Each row is where one point has got to under a steady rotation. How many steps took it there?
The counts run from 0 to 638.
[-1.42  3.88 -0.38 -0.59  0.37 -0.98  3.43  0.18 -0.77  0.77  0.62 -1.10
 -1.34 -1.69  0.49  1.49 -4.36  0.85  2.92  1.50 -2.75  1.72 -0.04 -0.87
  0.01  0.87  2.86  3.57  1.19  0.54 -1.63  0.70 -0.49 -1.89  1.46 -3.02
  0.61 -2.98 -1.21  2.38 -1.88  1.28 -1.99  0.11 -2.36]
265
[-0.84  3.80 -1.16  1.53  1.68  0.29  3.95 -0.33 -0.82 -1.69 -0.60  0.11
  0.51 -1.51 -0.97  1.22 -4.52 -0.63  0.27  0.39  0.35  2.74 -1.04 -2.42
 -0.05  0.72  2.59  2.27 -0.11  2.68 -1.56  0.38  0.53  2.60  1.86 -4.00
 -1.23 -0.81 -3.30 -0.39 -1.53 -0.12  0.47 -0.78 -3.22]
451
[-1.84  4.06  0.54  2.20  0.79 -0.08  1.23 -0.41 -0.61 -0.48  1.40  0.49
  0.99  0.26 -1.92  1.44 -4.10 -1.29  1.12  0.38  1.72  2.84 -0.25 -0.08
  2.78  1.11  2.37  2.22  0.18  1.99 -2.81  0.92 -0.49  1.70  1.88 -3.94
 -1.21 -0.05 -3.81 -0.05 -2.24 -0.62 -1.78  0.42 -3.12]
485
[-0.82  3.82  0.87  0.59  0.96 -1.03  2.00  1.43 -0.17 -0.69 -1.68 -2.31
 -2.68 -0.23  1.13 -1.19 -4.32 -2.70  2.95  0.16 -1.23  2.39 -1.09 -1.78
 -1.12  1.26  2.19  3.73  1.40  1.20 -1.54  0.20 -2.27 -1.84  2.55 -2.25
 -1.58 -1.92 -0.42  0.36 -0.79  0.10  1.79 -2.02 -2.33]
242
[-2.02  3.45  0.43 -0.63  1.15  0.20  3.40 -0.68  0.48  0.35 -0.50 -1.85
 -2.59 -1.38  0.75  0.49 -4.64 -0.03  2.54  0.74 -2.72  1.36  1.01 -1.48
 -0.37  2.07  3.43  2.86  2.14 -0.58 -0.96 -0.26 -0.35 -1.66  1.50 -3.30
  0.45 -3.41 -1.40  1.30 -2.05  0.72 -1.03 -0.48 -1.99]
574
[-0.96  3.96  2.54  1.11  1.00  0.32  1.18 -0.27 -1.83  0.21  0.24 -1.23
 -2.46  0.96 -1.20  1.18 -3.26 -1.34  2.66 -1.66  2.24  2.29 -0.44 -0.45
  2.21  0.92  2.04  3.34  2.20  1.10 -2.26  0.54 -2.67 -1.24  3.56 -3.02
 -1.39 -0.49 -1.67  1.46 -1.62 -1.50 -2.57  0.22 -1.17]
88
[-0.99  3.06 -0.92 -0.22  1.32 -0.60  4.20  0.06 -1.83  1.14 -0.68 -2.15
 -2.04 -0.88  0.68  0.95 -3.66  0.60  4.32  0.70 -1.10  1.14 -1.67 -1.45
 -0.69 -0.12  2.85  3.89  1.92 -0.08 -1.20  1.30  0.96 -2.78  1.64 -1.59
  0.45 -3.25 -1.45  2.54 -1.45  0.94 -0.65  0.78 -1.32]
344
[ 1.20  3.55 -1.22  0.47  0.75 -0.53  2.22  1.48 -1.71  1.05  0.14 -1.72
 -0.82 -1.00 -0.45  1.90 -3.80  0.34  3.36  0.11 -0.73  2.22 -2.81 -0.94
  0.24 -1.45  2.44  5.24  1.27  1.85 -1.19 -1.12 -1.24 -1.25  1.85 -2.17
 -0.77 -1.95 -1.33  1.94 -1.94 -0.65 -1.31  1.66 -1.62]
43
[-3.23  5.08  1.12  0.79  0.78 -0.18  1.31  0.50 -2.05  1.35 -0.38 -1.45
 -2.28  1.28  0.57 -0.48 -2.36 -1.89  4.34 -0.41 -0.51 -0.35  0.11  0.54
  2.10  0.38  2.50  2.96  0.93 -0.98 -1.09  0.61  0.34 -2.16  3.38 -1.92
 -0.58 -2.58 -3.24  0.94 -1.54  1.76 -0.76  0.42 -1.19]
502
[-1.56  3.40 -1.52  0.84  3.13 -0.05  2.31 -1.40 -2.13 -0.43  0.04 -1.80
 -0.08  1.28 -0.16  0.01 -3.28  0.02  0.94 -0.94 -0.74 -0.16 -0.92 -2.02
  1.57 -0.86  1.91  5.20  0.88 -0.30  0.02 -2.54  3.73  0.57  0.48 -3.94
  0.43 -1.47 -3.12  0.03 -1.40  1.05 -0.22  0.10 -2.24]
112
[ 0.20  2.59 -1.33  1.60  2.45 -1.65  1.95 -0.49 -2.18 -1.00  0.68 -1.29
  1.23  0.87 -1.65  0.23 -4.55 -0.05  1.67 -0.28  1.66  2.49 -3.37 -2.28
  0.97 -0.56  1.26  5.49  1.52  1.47 -1.91 -0.10  2.35 -0.26 -0.24 -3.28
 -0.64 -0.16 -1.48  0.75 -0.84 -1.33 -0.10 -0.19 -3.04]
636
[-3.51  3.25  1.81  0.47  1.65 -0.90  1.64 -1.96  0.21 -0.97  0.42 -2.12
 -1.61  1.68  0.00 -1.43 -4.22 -1.74  1.97 -0.02  0.17  1.28  0.80 -1.88
  1.24  3.34  1.91  3.34  2.42 -0.95 -2.18  1.32  1.35 -1.73  0.42 -3.98
 -0.33 -1.93 -1.11  0.23 -0.66  0.09 -0.67 -2.42 -2.27]
600
[-1.26  3.06 -0.07  0.49  0.20 -0.34  3.90 -0.13 -0.36  1.21  0.99 -0.78
 -0.15 -1.24 -1.29  2.26 -4.18  0.91  3.30  1.41  0.28  2.49 -1.29 -1.07
  0.34  0.86  3.15  2.74  1.65  0.65 -3.00  3.19 -0.43 -1.49  1.58 -2.43
  0.45 -2.55 -2.40  2.19 -1.74 -0.23 -2.14  0.97 -2.02]
567
[ 0.14  3.24 -0.94 -0.44  1.28 -0.36  3.67  0.38 -1.89  0.70 -0.80 -2.40
 -2.41 -1.05  0.75  1.07 -4.01  0.81  3.61  0.47 -1.71  1.66 -1.64 -1.72
 -0.38 -0.38  3.01  4.51  2.05  0.54 -1.16 -0.30 -0.21 -2.45  1.74 -2.02
  0.31 -2.73 -0.44  2.53 -1.56  0.29 -0.72  0.74 -1.22]
348
[-1.50  4.02  0.92  1.13  0.08 -1.15  1.67 -0.77 -1.09  0.78  1.97 -0.38
  0.69  0.54 -1.72  2.12 -3.57  0.33  2.25 -0.13  1.48  2.73 -1.24 -0.02
  2.48  0.74  0.64  4.07  2.21  1.99 -2.99  1.94 -0.04 -1.16  1.11 -3.64
  0.16 -1.28 -2.11  1.58 -1.55 -1.10 -3.12 -0.08 -2.52]
292
[-2.90  3.51  2.00  1.24  0.58 -1.26  1.83 -0.42 -0.13 -0.71 -0.90 -2.26
 -1.42  0.88  0.42 -1.60 -3.53 -2.27  2.48 -0.80  0.49  1.40 -0.43 -2.06
 -0.09  1.88  0.88  3.30  1.72  1.08 -1.74  2.43  0.30 -1.55  2.19 -3.29
 -0.72 -2.18 -1.74 -0.56 -0.23  0.28  1.31 -3.52 -2.24]
521
[ 0.14  3.87 -0.82  1.05  2.39 -1.60 -0.45  0.76 -0.42 -1.26  1.04 -0.77
  0.23  0.72 -0.69 -0.30 -5.51 -2.23  1.01  1.00 -1.36  3.00 -1.08 -0.53
  1.73  0.45  2.82  5.04  0.37  0.86 -1.36 -2.94 -0.90  0.85  0.14 -3.51
 -1.75  0.13 -1.53  0.58 -2.05 -0.66 -0.59  0.12 -3.67]
474
[-0.56  3.46  0.25  0.29  2.32 -1.29  1.83 -0.03 -2.22 -0.72 -1.48 -3.00
 -3.01  0.92  0.93 -1.75 -3.74 -1.43  3.24 -0.37 -0.47  1.47 -2.04 -2.09
 -0.22  0.84  1.70  5.18  2.38  0.19 -1.33 -0.19 -0.30 -3.09  1.44 -1.87
 -0.50 -1.60  0.51  1.79 -0.16 -0.02  0.66 -1.76 -1.54]
125
[-0.62  4.57  1.20  1.29  1.02 -0.29  0.92  0.54 -0.35 -1.34  0.09  0.03
 -1.16 -0.20 -0.99  1.04 -4.29 -2.00  0.99  0.00  0.61  3.68 -0.26 -0.70
  1.50  1.56  2.42  2.93  1.03  2.53 -2.08 -0.01 -3.57  0.74  2.61 -3.73
 -2.12  0.26 -1.61  0.47 -1.56 -1.46 -1.15 -1.00 -3.11]
477
[-1.39  3.00  0.96  1.04  1.90  0.05  1.81  1.64  0.61  0.17 -1.39 -2.95
 -2.63  0.73  0.71 -1.74 -4.44 -3.55  3.77 -0.47 -0.36  1.39 -0.65 -2.35
 -0.96  0.64  3.26  3.32  0.93 -0.86 -0.55 -0.78 -1.03 -0.84  1.90 -2.21
 -2.19 -2.05 -2.28 -0.63 -1.45  0.50  2.60 -0.63 -1.20]
547
[-0.33  2.71  1.43  0.93  0.80 -0.08  2.77  0.54  0.62 -0.33 -0.40 -1.29
 -1.80 -0.98 -0.52  0.92 -4.63 -1.70  2.18 -0.12  0.96  4.02 -0.68 -2.20
 -0.33  1.80  2.32  2.97  2.04  1.92 -2.28  0.85 -3.22 -0.42  2.06 -3.38
 -1.46 -1.52 -0.86  0.57 -1.45 -1.59 -0.38 -0.75 -2.17]
54
[-2.09  4.56  0.92  0.92  0.58 -1.28  0.83  0.59 -2.11  1.62  0.17 -2.39
 -1.93  1.87  0.90 -1.08 -2.30 -1.52  5.00 -0.24 -1.17 -0.23 -1.20  0.30
  1.64 -0.37  1.78  4.69  1.44 -0.63 -1.04  0.40  0.69 -3.24  2.74 -1.73
 -0.40 -2.66 -2.05  1.31 -1.03  1.44 -0.24  0.05 -1.13]
4
[-1.07  3.75  1.68  1.45  0.74  0.02  0.22  0.17  0.11 -0.51  0.81 -0.53
 -0.06  0.79 -1.82  0.96 -4.01 -2.18  0.87 -1.31  1.54  3.06 -0.19 -0.96
  2.23  0.81  1.81  3.49  1.16  1.77 -2.04 -0.88 -2.14  1.71  1.71 -4.56
 -2.08  0.33 -2.62 -0.52 -1.73 -1.90 -1.38 -0.53 -2.72]
285
[-1.77  4.29  1.39  1.10  0.08 -1.78  1.10  0.47 -1.19  0.19  0.85 -0.20
 -0.66  0.10 -0.91  0.57 -3.98 -1.53  3.33  1.32  1.01  2.83 -1.01  0.55
  1.84  2.18  2.47  2.88  1.36  1.43 -3.68  2.95 -2.00 -2.28  2.30 -1.67
 -1.52 -0.88 -1.28  1.86 -1.20 -0.40 -1.74 -0.16 -2.46]
480
[-1.71  4.65  0.12  1.39  0.37  0.56  3.96 -0.82 -1.78 -0.41 -1.54 -0.74
 -1.03 -1.88  0.14  1.22 -2.78  0.12  1.15 -1.23  0.21  1.42 -1.19 -2.58
  0.24 -0.12  1.11  2.81  0.73  2.96 -0.77  0.97  0.25  0.65  3.75 -4.24
 -0.38 -1.71 -3.14  0.09 -1.30  1.13 -0.05 -2.01 -2.88]
224
[-1.12  4.27 -1.76  1.55  1.54 -1.02  2.54 -0.99 -1.61 -0.87  0.34 -0.78
  1.46 -0.22 -0.34  0.36 -3.83  0.45  0.74 -0.37 -1.10  1.29 -1.77 -1.81
  0.99 -0.62  0.65  4.79  0.68  2.13 -0.54 -0.65  3.05  0.97  0.71 -4.27
 -0.07 -1.13 -2.77 -0.07 -1.06  0.68 -0.12 -1.49 -3.77]
221
[-2.66  3.65  0.86  2.08  1.21 -0.06  0.85 -0.99  0.16  0.44  1.89 -0.37
  1.36  1.44 -2.07  0.69 -3.62 -1.36  1.47 -0.85  2.03  1.65 -0.23 -0.92
  2.72  0.32  1.82  2.94  0.86  0.11 -2.51  0.86  0.98  1.62  1.13 -4.10
 -0.76 -0.54 -4.73 -0.83 -2.03 -0.41 -1.06  0.50 -2.78]
293
[ 0.11  2.90 -0.17  2.37  3.06 -0.03  1.40  0.99 -2.39 -0.39 -0.48 -1.35
 -0.25  1.89 -1.68 -0.49 -3.56 -2.34  2.87 -1.13  3.17  1.69 -2.91 -1.57
  1.64 -1.30  2.38  4.29  0.58  0.32 -1.31 -0.64  0.48  1.04  1.81 -2.43
 -2.02  0.48 -3.48 -0.39 -1.30 -1.17  1.33  1.13 -1.27]
127
[-1.06  4.40 -0.40  0.81  0.27 -0.57  3.28  0.98 -3.18  1.34 -1.06 -1.75
 -1.86 -0.78  1.13  0.56 -2.63  0.11  4.48  0.26 -0.88  0.76 -2.49 -0.64
  0.13 -1.09  1.87  3.94  1.00  1.59 -0.60  1.66  0.39 -2.31  3.64 -1.43
 -0.30 -2.50 -1.86  1.84 -1.17  1.66 -0.24 -0.03 -1.42]
231
[-0.89  2.96  0.29  1.36  2.20  0.27  2.53 -0.61  0.01 -1.77  0.14 -0.15
  0.00 -0.43 -1.94  1.39 -4.94 -1.16  0.27  0.07  2.01  3.47 -0.57 -2.29
  1.02  1.97  3.14  2.38  1.23  1.35 -2.50 -0.28 -0.63  2.14  1.12 -4.06
 -1.56 -0.23 -2.80  0.16 -1.84 -1.55 -0.94 -0.03 -2.88]
368
[-1.87  3.89 -1.44  0.41  1.58 -1.23  2.39  0.56 -1.47  0.72 -0.53 -2.37
 -1.43  0.66  1.28 -1.66 -3.60 -1.18  3.77  0.44 -2.73 -0.15 -1.28 -1.23
 -0.10 -0.58  2.54  4.49  0.50 -0.72 -0.55 -0.37  2.57 -1.79  1.00 -1.94
  0.24 -2.67 -2.11  0.49 -1.10  2.36  1.63 -0.51 -2.28]
230
